Each row has a name. After each piece below comes the name of the row it's from, unless a question asks for something else. Each question is about the rows just above it. Places in a row count from 1.

[ 74 116  36  97  86 135 118 129  97 114 155]  Q_702
[128 119 108 122 146  38 136 171 118 107 148]  Q_358
[119 146 108 128 122 173 126 133 168 121 128]  Q_21
[101  99  67 119 150 101 136 137 136 157  97]  Q_95
[142 125 162 130 166 125 137 130 110 147 142]  Q_386
[ 95 131 192 148 142 169 131 149 100 141 109]  Q_827
[115 120  90 136 151 115 127 138  89 107 131]  Q_547
[227 124 108 173 122 128 143 126 111 162 129]  Q_963
Which row holds [108 173 122 128]?
Q_963
Which value appears more than once in Q_547?
[115]
which: [ 67 119 150]
Q_95
which: [119 146 108 128 122]
Q_21
[122 146  38 136 171 118 107 148] is in which row?
Q_358
[111] is at row and place
Q_963, 9
which: [115 120]
Q_547

[187  67 130 160 145] = Q_839
[ 74 188 116  77 139] = Q_653
[177 188  72 188 116] = Q_102
[116  59  93  86  75] = Q_751
[ 80 130 113  88 110] = Q_739
[155  50 163 146 182] = Q_750
[167  42 209  42  42] = Q_34
[98 36 98 98 88] = Q_954
[103  20 129  80  81] = Q_859
[ 72 188 116] is in which row?
Q_102
Row and place of [110] in the named rows:
Q_739, 5
which: [167  42]
Q_34
The value that Q_954 holds more than once:
[98]
Where in the named rows is [167]?
Q_34, 1
Which value appears more than once in Q_102?
[188]
Repeated in Q_34:
[42]

[113 135 126 141 115 114 134 129 125 111 121 136 128 114 115 133 132 129
 139 150 134 136 139 133]  Q_732
[152  96 139 149 118 109  61 173  62 161 141 144 110  93  89 124 121  92
 141 140 152 176 112 138]  Q_774
[124 122 134 135 113 126 133 136 115 118 130 137 133 113 121 130 124 120
 130 144 142 134 137 137]  Q_313
[112  81 198  91 121 112 108 105  64 203  88  59 128 147 114  98 122  80
 204  95 119 191 148 154]  Q_306
[103 138 101 167 106  98 145 141 165 182 100  60 196 191 153 133 229 107
  87 199 107  78 133 134]  Q_744
[125 111 123 136 128  80 115 133 132 129 139 150  97 183 109 106  98  76
 125 136 126 131 123 134]  Q_72
[182] is at row and place
Q_744, 10
Row and place of [81] in the named rows:
Q_306, 2
The row with [125 111 123 136 128  80 115 133 132 129 139 150  97 183 109 106  98  76
 125 136 126 131 123 134] is
Q_72
which: [125 111 121 136 128 114 115 133 132 129 139 150]
Q_732

[146 188 147 162] -> Q_22
[ 89  90 144 166] -> Q_26
[146 188 145 162] -> Q_745
Where in the named rows is [145]?
Q_745, 3
Row and place of [90] in the named rows:
Q_26, 2
Row and place of [89] in the named rows:
Q_26, 1
[147] is at row and place
Q_22, 3

[149 123 161 192 137 115 160] = Q_439
[ 93 134  72 164 132 184 154] = Q_310
[ 53 150  51  78  51  96 192] = Q_726
[149 191 169  98  69 125 188] = Q_299
[205  95  90 132  70  48 173] = Q_863
[134  72  93 132 156 100 100] = Q_638
[139 208 146 167 173  99 189] = Q_834
[ 93 134  72 156 132 184 154] = Q_541
[136 144 126 151 187  98 139] = Q_636
[123 202 123  73 173  48 183] = Q_531
[139 208 146 167 173  99] is in which row?
Q_834
Which value appears more than once in Q_531?
[123]
which: [ 93 134  72 156 132]
Q_541
Which row holds [191 169  98  69 125 188]?
Q_299

[165 179 160  57 163 165 142 190  39] : Q_239
[161 168 161 165 178 173 177  52 175] : Q_523
[161 165 179 126 189  66  99 146  66] : Q_564
[ 20 154 149 154 136  97 113  50 108] : Q_242
[ 57 165 142 165 179 160 163  77 149] : Q_256
[167 131  72  92 174  97 108  87  92] : Q_848
Which value appears more than once in Q_564?
[66]
The value that Q_523 holds more than once:
[161]
The row with [161 165 178] is
Q_523
which: [ 57 165 142 165 179 160 163]
Q_256

[106 117 111 106 149 109 128 120 121 110 106] = Q_607
[145 129 201 135 172  95 128 116 110  97  80] = Q_966
[ 74 132 116 110 172 201 128  95 107 140  81] = Q_151
[163 111 236 118 197  67 133 116 130  95  71] = Q_644
[173 125 201 134 183  79 136 133 119 104 108] = Q_748
[149  74 135 116 110 172 201 128  95 107 140] = Q_983
[132  73 125  72 126 110 131 126 170 139 145] = Q_885
[201 135 172  95 128 116 110] is in which row?
Q_966
which: [106 117 111 106 149 109 128 120 121 110 106]
Q_607
which: [ 74 135 116 110 172 201 128  95 107 140]
Q_983
The value that Q_885 holds more than once:
[126]
which: [201 134 183  79 136]
Q_748
The value that Q_607 holds more than once:
[106]
which: [ 74 132 116 110 172 201 128  95 107 140  81]
Q_151

[120 181 156 138 174 133 119 127 197 125 138 151 122 136 135 125 149 143
  81  83 129 130 127 178 145 121  79 112 128 179 114 145]  Q_970
[130 139 116 134 149 119 157 136 137 140 126 142 136 120  49 159 161 120
 121 182 124 139 131 202 108 138 116 138 137 118 136 144]  Q_944
[155 104  87 157  87 138 112 134 211 127 126 132 121 139 150 178 127 116
 130  92 124 105 121 161 117 147  93 138 129 112 106 112]  Q_559
[117 118 172 122  85 140 133 122  86 100 131 126 121 142 136 117 166 139
 144 109 121  89 127 141 137 127 118 140 125 140 122 140]  Q_249
[144  83 121 109 151 136 105 133 132 109 125 149 121 116 148  74 131 141
 186 149 128 115 130 134 117 126 127 116 129 121 167 131]  Q_826
[126 186 139 118 155 125 140 118 119 128 131 110 120 115 122 179 144 127
 175  66 128 173 122 163 114 137 184 121 138  87 145 131]  Q_189
[137  75 139 148  91 143 139 139 103 132 128 139 132 130 112 179  70 120
 106 123 124 188 128 238 120 118 127 123 138 128  99 134]  Q_920
[142 131 169  66  92 129 155 124  65 131 124 118 121 133 153  77 169 128
 150 163 128 108 132  87 109 138 148 141 119  67 143 106]  Q_734
[130 139 116 134 149 119 157 120 137 140 126 142 136 120  49 159 161 120
 121 135 124 139 131 202 108 138 116 125 137 118 136 144]  Q_823
which: [144  83 121 109 151 136 105 133 132 109 125 149 121 116 148  74 131 141
 186 149 128 115 130 134 117 126 127 116 129 121 167 131]
Q_826
which: [120 181 156 138 174 133 119 127 197 125 138 151 122 136 135 125 149 143
  81  83 129 130 127 178 145 121  79 112 128 179 114 145]
Q_970
Row and place of [86] in the named rows:
Q_249, 9

[102  82  77 156  87  98 125 140 135  90 145 161  85  40  75 147 168 166
 196 174  88 191 170  71 199 168  99 103 121 128 104 109  94 120 113 132
 107  78 106  45 125 191 167  81  96 104 167] : Q_462
[102  82  77 156  87  98 125 140 135  90 145 161  85  40  75 147 168 166
 196 174  88 191 170 121 199  71 128 103 109 168 104  99  77 130  64 129
 117 160 127 159 159 149 132 123 121  79 142] : Q_458
[102  82  77 156  87  98 125 140 135  90 145 161  85  40  75 147 168 166
 196 174  88 191 170 121  89  71 128 103 109 197 172  93  94 120 113 227
 124 155 155 194 149 118 110 120 146 180 130] : Q_724
which: [121 199  71 128 103 109 168 104  99]
Q_458
Where do [102  82  77 156  87  98 125 140 135  90 145 161  85  40  75 147 168 166
 196 174  88 191 170 121 199  71 128 103 109 168 104  99  77 130  64 129
 117 160 127 159 159 149 132 123 121  79 142] appear?
Q_458

[120 117 123  98  98 169 118  98 135 106 128 204  85 135  77 158 121] : Q_363
[127  79 132 119  99 141  91 125 134 217 121  38 157 135 192 121 160] : Q_217
[156 177 117 145 168  77 124  81 138 124 133 135 124 148 147  95 144] : Q_719
[ 93 125 121 142  88 186 228  99 117 174 135 153 145 112 165 121 135] : Q_546
[129 138  91 139 166  99 114 120 127  70 124 173 160 106 135 137 123] : Q_995
Which value appears more than once in Q_719?
[124]
Which row holds [186 228  99]?
Q_546
The row with [127  79 132 119  99 141  91 125 134 217 121  38 157 135 192 121 160] is
Q_217

[ 57  97  65 206 201 122 113  54 194 135 181  59  67  54 195 206  59 200
 129  74  60 206 202 113 124 117 180 210 126]  Q_295
[ 50 122  87  70 212  76  84  53 211  87 209  75  57  55 173  89  56 214
  83  88  38 195 212  65  83 154 190 200  81]  Q_99
[ 68  64  65  64 170 148 149  64 152 152 135  64  80  74 180 156  65 161
 152  57  92 175 154 141 154  84 185 175 150]  Q_494
[ 41 119  81  63 217  70  79  44 217  82 213  68  48  46 175  82  48 220
  77  82  27 200 218  58  76 154 192 205  75]  Q_793
[ 68  64  65  64 170 148 149  64 152 152 135  64 199  74 180 156  65 162
 152  57  92 175  52 141 154  84 185 175 150]  Q_467
The row with [ 68  64  65  64 170 148 149  64 152 152 135  64  80  74 180 156  65 161
 152  57  92 175 154 141 154  84 185 175 150] is
Q_494
[162] is at row and place
Q_467, 18
Where in the named rows is [213]?
Q_793, 11
[211] is at row and place
Q_99, 9

[123  94  63 142 151  79  67 156 214  85 238 200 108 120  82]  Q_119
[ 74 143 191 156 140 199 170 116 162 147 152 201 128 141 124]  Q_993
[ 70 189 114 186  72 140 117 134  69 119 153  94 207 141 232]  Q_856
[151 125 155 231  79 153 137 136 151  61 141 162  79 110 184]  Q_605
[115 134 145 117  27 145 108  91 127 125 141  92  94 147 127]  Q_996
[ 48 174 190  60 151 130 107 173 110 100 129 120  96  74 198]  Q_667
[141 107  53 131  93 110 137 141 141  57 137  37  62  74 141]  Q_44
Where in the named rows is [129]?
Q_667, 11
[199] is at row and place
Q_993, 6
[ 70 189 114 186  72 140 117 134  69 119 153  94 207 141 232] is in which row?
Q_856
The row with [137 141 141] is
Q_44
Row and place of [232] in the named rows:
Q_856, 15

[192 121 112 132  95 117 165 123  97 128 146 140 134 165 117 130 122  83
 115 218 117] -> Q_857
[160 161 106 150 108 127 104 214 156 161 178 136 134  78 121 107 159 124
 161 129 112] -> Q_387
[170 135 107 119 106 158 172 123  86 133 135 146 132 138 134 137 128  83
 121 206 120] -> Q_260
[ 52  83 109 163 120 137 130 145 189  71 153 206  86 113 172  22 127 110
 146 122 184] -> Q_897
[ 52  83 109 163 120 137 130 145 189  71 153 206  86 113 172 138  87 110
 104 127 148] -> Q_601
Repeated in Q_387:
[161]
Repeated in Q_260:
[135]

[128 149  78 137 126 153 125 126 146  92  71  93 159 142 164 110 166 141
 125 166  83 142  84  86 171  86  96 130 110 134 170  96 150 135 107 107
 123] : Q_760
[134 132 157 161  92 109 160 187  86 117 155 149 112 104  90 115 104 126
 127 120 222 107 173 138 105 153 192 121 123 145  68 101 123  95 158 145
 197] : Q_146
[127 103 180 112 135 103 126 122 114 171 189 164  96 115  93 150  88 113
 132  87 165 115 171 174  82 172 155 126 149 119  89 168 104 125 148 150
 123] : Q_205
[128 109 176 121 127 104 132 134 109 161 183 161  99 113  92 144  91 116
 131  93 175 114 172 167  86 169 162 125 144 124  85 156 108 120 150 149
 137] : Q_585
[134 132 156 162  95  95 160 188  86 116 154 149 113 104  90 114 104 127
 127 121 222 107 173 137 106  95 192 121 122 146  68  99 124  95 158 144
 198] : Q_881
[136 160 109 189  73 131 172 212  88  67  97 117 142 110 116  86 139 142
 123 163 212 114 140  91 172 113 182 120  97 161  91  48 147  88 146 126
 224] : Q_326
[119  81 174  52 194 113  78  30 167 217 191 157  97 143 138 186  97 106
 136  70  50 138 134 191  84 165  79 136 172  86 152 237  95 172 117 140
  17] : Q_152
[130 139 116 143 115 133 138 147 122 108 112 120 136 126 131 116 137 133
 126 142 140 127 124 113 140 118 135 127 118 137 126 105 136 120 129 124
 149] : Q_309
which: [176 121 127 104 132 134 109 161 183 161  99]
Q_585
which: [173 138 105 153 192 121 123 145  68 101 123  95]
Q_146
which: [134 132 156 162  95  95 160 188  86 116 154 149 113 104  90 114 104 127
 127 121 222 107 173 137 106  95 192 121 122 146  68  99 124  95 158 144
 198]
Q_881
which: [128 109 176 121 127 104 132 134 109 161 183 161  99 113  92 144  91 116
 131  93 175 114 172 167  86 169 162 125 144 124  85 156 108 120 150 149
 137]
Q_585
which: [130 139 116 143 115 133 138 147 122 108 112 120 136 126 131 116 137 133
 126 142 140 127 124 113 140 118 135 127 118 137 126 105 136 120 129 124
 149]
Q_309
which: [168 104 125]
Q_205

[122 138 152 165  60 122 106  70  92 219] = Q_488
[123 108 139 153 110 133 172 107 137 203] = Q_772
[154 123 115 113 196 124 143 173 100 173] = Q_13
[113 116 170 155 111 157 141 133  98 180] = Q_818
[120 128 116 164  83 147 173  72  99 192] = Q_240
[ 97 104 161 161  79 130 182 127 163 185] = Q_150
[123 108 139 153 110 133 147  94 123 177] = Q_566
[116 110 149 134 110 111 116 112 116 160] = Q_135
[106 123 185 156  80 157 182 109  89 186] = Q_82
Repeated in Q_150:
[161]
Which value appears more than once in Q_488?
[122]

